Some points, each followed by its number:
[ 65  39   5  25  42 -35   8 -27  -1  25   8  33 -32  33  36  48 -28  -6
 -17] 0
[ 22  43   1  17  33  35  -2  -3 -31  41  30  60  11   8  16  -6  19  31
   2] 1
[ -16  -41   32  100  -82   10 -121  126  -41  -29   68    3   25  -52
   20  -75   49   52  -49] 2
[-66 -18  -7   5  45  26  16  16 -21 -22   4  -6  13  15   3 -13  11  34
   9] 3
[ 22  31 -29  11 -14  29  59 -59  -2  41  -3 -13 -14  30 -12  27  12   6
 -12] 4
[ 74  58  70   9   2  27  19 -54 -30  53  43  55 -21 -27 -17 -11  38  20
  19] 5
[-56  -4  36  76 -26  10 -39  -1 -18 -97  38  40 -13 -17 -25 -13  28 -10
  10] 6
[  47    2  -13    7  -73  -15   -2  -52   57   33   20 -127   15  -45
  -12   14   22    1  -22] 7
[ 43   4   2 -11  -1 -26   7 -26  46 -37 -31 -17  -3 -28  15  26 -22 -26
 -11] 8
[  26  -43   54    9 -117  -80  -41  -64  -23  -91  -41   32  -40  -57
  -16   -2   41  -18   -1] 9
[ 81  51  59 -17  -6  19  30 -62  -4  29  42  44 -21 -27 -36 -29  40  14
  24] 10
[ 66 -16  34  -5 -42 -72 -19   2  30 -78 -34  34   3 -67 -19  12 -16 -62
  -8] 11
[  0 -21  80 -21 -55   6 -26  -5 -19  -2   5  26  13 -25 -73 -24  27 -38
  60] 12
[-52 -35 -56 -32  38 -23 -17  50  -2  54 -26 -35  35  28  47  21 -38   5
  13] 13
[ -5   5   4   4   6  36  16 -35 -37  48  24  47  -9  26  -6  31  14   0
  17] 14
[  4 -50 -56  -1 -18 -47   3  17  20  35 -32 -16 -13  18  13  67 -16 -14
 -25] 15
[ -2   6  -8 -32  28   5  48 -23 -36  38   0  26   3  21  -9  12   2  35
  10] 16
[ 44   0 -44  29  -6 -61   5  24 -22  -2 -37   2 -36  45  17  39 -30 -19
 -53] 17
[ -8  55  84 -38  38  59   2 -62  21  -4  11  52   4 -17 -25 -60  41 -16
  77] 18
[ 34  29 -19  -3  19   9  47 -25   8  22   5  -6 -13   2  12 -14   6  17
 -28] 19
[  66   24  -33  -61  -18  -47   84 -127   66   44  -43  -90   12  -15
  -55   69   11  -38   13] 20
[-18   4 -12  57 -35  -2 -55  44   6 -79 -17 -65 -16   8  43 -35  -8   9
 -29] 21
[ 25 -16  -2   3 -22 -66 -35  23 -10 -75 -21 -33 -33 -16  22 -24 -23 -20
 -15] 22
[  77   39  -39  -64  -10  -36   93 -123   65   60  -37  -93   14  -15
  -51   61   14  -18    5] 23
[-10 -11 -41 -26  45 -29 -43  53  51  -7 -39  22  -1  47  51  57 -61 -54
  -4] 24
[-63   4 -44 -13 120  53  33  45 -16  69  15  88  80  30  31  32   4  53
   0] 25
[-21  -5 -18   1 -10 -18 -93 109  -1 -38 -27 -54  17  19  -2 -21 -43 -51
   0] 26
[-38 -50 -38 -32  23   2   3  99 -17  38  -1  14  63 -14 -10 -34   3  16
   0] 27
[-58  16  -5  -3  87  60 -31  39 -24  32  46  60   6  29  44 -24 -27  25
  24] 28
[-46 -33 -39   1  32  -5   5  45   0 -43 -21 -14  23   1  20  -8 -25   9
 -25] 29
[-68 -27 -64  37  35  23 -12 110 -34 -27 -45  21  26  62  51  -2  -9  14
 -41] 30
[-19  32   9   6  50  72   0  31 -23  33 -16  52 -11  88  66   0 -32  11
  -8] 31
[ 46  -1  -9 -42  -6 -28  60 -27   4  10 -57  -9   4  -4 -19  14  -6 -17
 -22] 32
[-20 -20 -29 -15 -26  49  21  35  -8  37  14  11  35 -21  17 -37  46  18
  -4] 33
[-17 -55  67  14 -28 -49 -69  52 -47 -49 -24  12   3  -6 -40 -25   5 -21
  45] 34
[-26 -23  14 -23 -15 -35  11 -53  33 -42 -34   0 -14 -32   7   7  10  -8
  -7] 35
[  4  30  43  25 -29  15  -3 -25   4 -66 -31  -3 -28 -16   2 -45   9 -29
  -9] 36
[100  32 -18  94 -66 -53 -39 -48  17  34  21 -73 -48   4 -15  58  14 -20
 -62] 37
Which point above is nearest to each new point? Its number follows each.
[-20 -19 -23 -33  -7  53  46  31  -6  28  -1  33  35  -5  10 -29  34  12
 -10] 33
[ 44 -13  24   4 -33 -81 -40   3  -9 -77 -30 -11 -36 -32  19 -30 -18 -18
 -14] 22
[-48 -18   4  22   3  40 -15  14   9 -17  14   9  17  18  11  -3   0   0
  17] 3
[-20   4 -22  18 -24 -30 -83 123   0 -35 -15 -63  22  32  15 -12 -52 -44
   4] 26
[  6  20 -30  16 -19  40  58 -45  -2  23 -16 -28 -18  48 -14  21  14   4
  -8] 4
[-14 -47 -20   8 -20 -27 -10  47 -43 -13 -23   9  11  27  -2 -13  -3 -15
  -7] 29
[-30 -41 -36 -72   5 -17  28  45  42 -39 -61   6  32  -3   5  -7 -16 -35
   0] 29
[  2  26 -33  15  16   3 -25  -1  27  28  18 -30  22   2  13  30  11  12
 -15] 19
[  0 -47  52  21 -94 -75 -76 -59 -43 -98 -60  49 -56 -50 -15   8  39 -18
   8] 9
[  4 -59 -74   2 -35 -52  17  19  23  26 -16 -42 -20  24  10  71 -26 -17
 -25] 15
[-10 -14 -45 -30  38 -27 -34  52  36  -7 -51   9 -16  48  55  62 -69 -63
 -13] 24
[ 23  36 -16  12  37  16  36 -12  -8  17  10 -17  -1  13  22 -22  15  32
 -29] 19
[-19 -42  68  13 -39 -44 -72  31 -34 -32  -6   8  10   0 -57 -10  10 -24
  50] 34
[-52 -31 -34   7  24 -23   3  64   5 -55 -50 -17   9  13  18 -22  -9   1
 -12] 29
[-66 -29  29  21  16  25 -25  15 -13 -18  27   8   4 -11 -20 -16   8   8
  48] 3
[ 60  -6 -12 -31 -42 -52  70 -25   9   4 -47 -16  -5   2 -34  27   1 -36
 -23] 32
[ 30   3  18   4 -18  11 -26  24  31  -2  -8 -12   4   1  15  19 -22 -29
   4] 8
[ 13 -35  78 -27 -52 -13 -31  -8 -12 -18  -5  16  14 -35 -85 -22  34 -36
  63] 12
[ -8  20  -8 -20  25   5  49 -22 -18  42   6  13  14  20 -12  10  14  17
  14] 16
[-74   2   6   6  39  50 -17  12   2 -15  26  -1  -2  22   8 -12 -11  10
   2] 3
[-24 -21   3  -3  -1 -25   6 -24  -1 -45   3  -7 -10 -12  21  -8   2  16
   2] 35
[-54 -30 -69 -37  28   0  -2  66 -12  64 -16 -52  42  38  24   8 -20  20
   2] 13
[ -1  52  76 -20  38  59  12 -63   9  -5   7  42   1 -12 -25 -56  28 -13
  64] 18
[-23 -21  10   4 -47  -4   0 -42  19 -53 -34  12 -25 -39   9   9  27   7
 -18] 35
[ 25  43   1   1  20  26  43 -41   6  12  33 -16 -12  -6  22 -15  20  20
 -44] 19
[-21  -5 -68 -33  49   2 -23  53  54  16 -45   0 -17  58  57  63 -79 -31
  -8] 24
